(in the rows, 128 means zero)
Each path below is one point turned by a fixed rotation once a step. After each direction that follows a path, write how fast that rotation turns it, in deg/step (0 if it stays still).
Each turn is a multiple of 5 degrees from 10 to 175, or 0.
Each row of a path follows its step; steps can be skipped.
path 1
step 0: [129 119 141 132 133 115 133 120 126 127 142 128 125 133 120 137 131 132
 121 123 128 128 128 136 127 119 135 128 131 137 123 124 119 119 130 113
 131 124 130 124 128 132 128 121 118 127 131 128 124 119 128 123 122]
step 1: [120 129 119 124 132 132 128 116 129 123 126 129 132 135 126 131 135 131
 124 128 123 135 125 126 119 127 142 130 137 137 126 118 129 130 127 126
 131 123 127 140 137 128 141 128 117 125 134 129 119 117 133 126 138]
step 3: [129 131 126 126 124 127 133 121 124 131 138 124 116 127 134 126 123 131
 129 128 125 114 121 120 133 128 134 126 133 146 131 123 138 120 132 120
 131 133 122 126 138 131 124 128 112 126 128 132 127 123 126 115 128]
step 6: [128 132 132 129 139 129 133 119 134 132 137 128 118 130 124 132 118 130
 116 119 112 126 126 116 120 126 126 121 134 131 126 131 135 123 137 133
 133 133 138 127 130 127 136 132 120 127 137 132 125 126 131 128 138]
step 12: [118 124 127 139 127 123 141 133 130 136 124 132 122 134 128 126 134 136
 127 125 125 129 118 126 128 130 139 117 127 138 116 119 130 114 138 130
 130 128 121 123 138 131 136 126 124 118 124 134 129 128 129 131 129]
step 15: [126 127 119 130 130 118 138 129 128 134 138 127 124 141 113 120 125 132
 125 130 120 130 138 120 122 129 140 128 128 135 124 133 129 131 125 125
 139 129 130 112 133 129 139 129 121 122 126 129 122 130 129 119 124]
step 21: [121 136 129 135 127 132 130 124 122 126 138 120 127 125 127 120 128 135
 123 120 117 128 122 129 125 125 134 137 141 132 123 127 118 114 130 118
 131 122 120 126 137 133 136 124 119 126 130 130 126 121 134 129 142]
Speeds:
[128 130 128 131 131 128 126 129 130 129 127 132 129 126 129 129 130 128
 126 130 128 129 125 125 127 126 129 129 127 129 128 128 129 130 128 129
 126 128 130 129 131 125 128 131 128 128 127 130 132 126 129 127 130] | 140
[131 127 124 129 130 131 127 128 130 129 127 129 128 128 128 128 126 127
 128 127 128 127 129 128 127 128 130 129 128 126 130 129 132 129 129 132
 133 130 128 125 126 125 128 130 124 127 130 126 126 129 126 127 127] | 85
[130 129 125 127 126 127 132 130 128 126 128 126 126 128 128 127 125 129
 124 130 128 128 126 126 129 130 127 126 128 131 128 132 128 129 128 129
 126 125 127 127 129 128 126 131 129 126 127 131 128 129 124 126 127] | 85
[124 127 125 127 131 124 128 124 130 130 128 126 128 127 128 128 131 130
 126 133 131 129 128 128 130 128 130 127 127 128 127 127 130 130 127 127
 127 128 129 127 128 127 126 126 127 128 127 126 125 126 127 127 127] | 25
[128 128 127 126 126 125 127 125 130 126 128 128 125 129 128 128 126 126
 129 124 130 131 128 129 129 125 129 129 127 130 125 127 126 132 126 129
 129 127 130 127 125 127 131 129 126 131 128 132 128 127 127 128 127] | 45
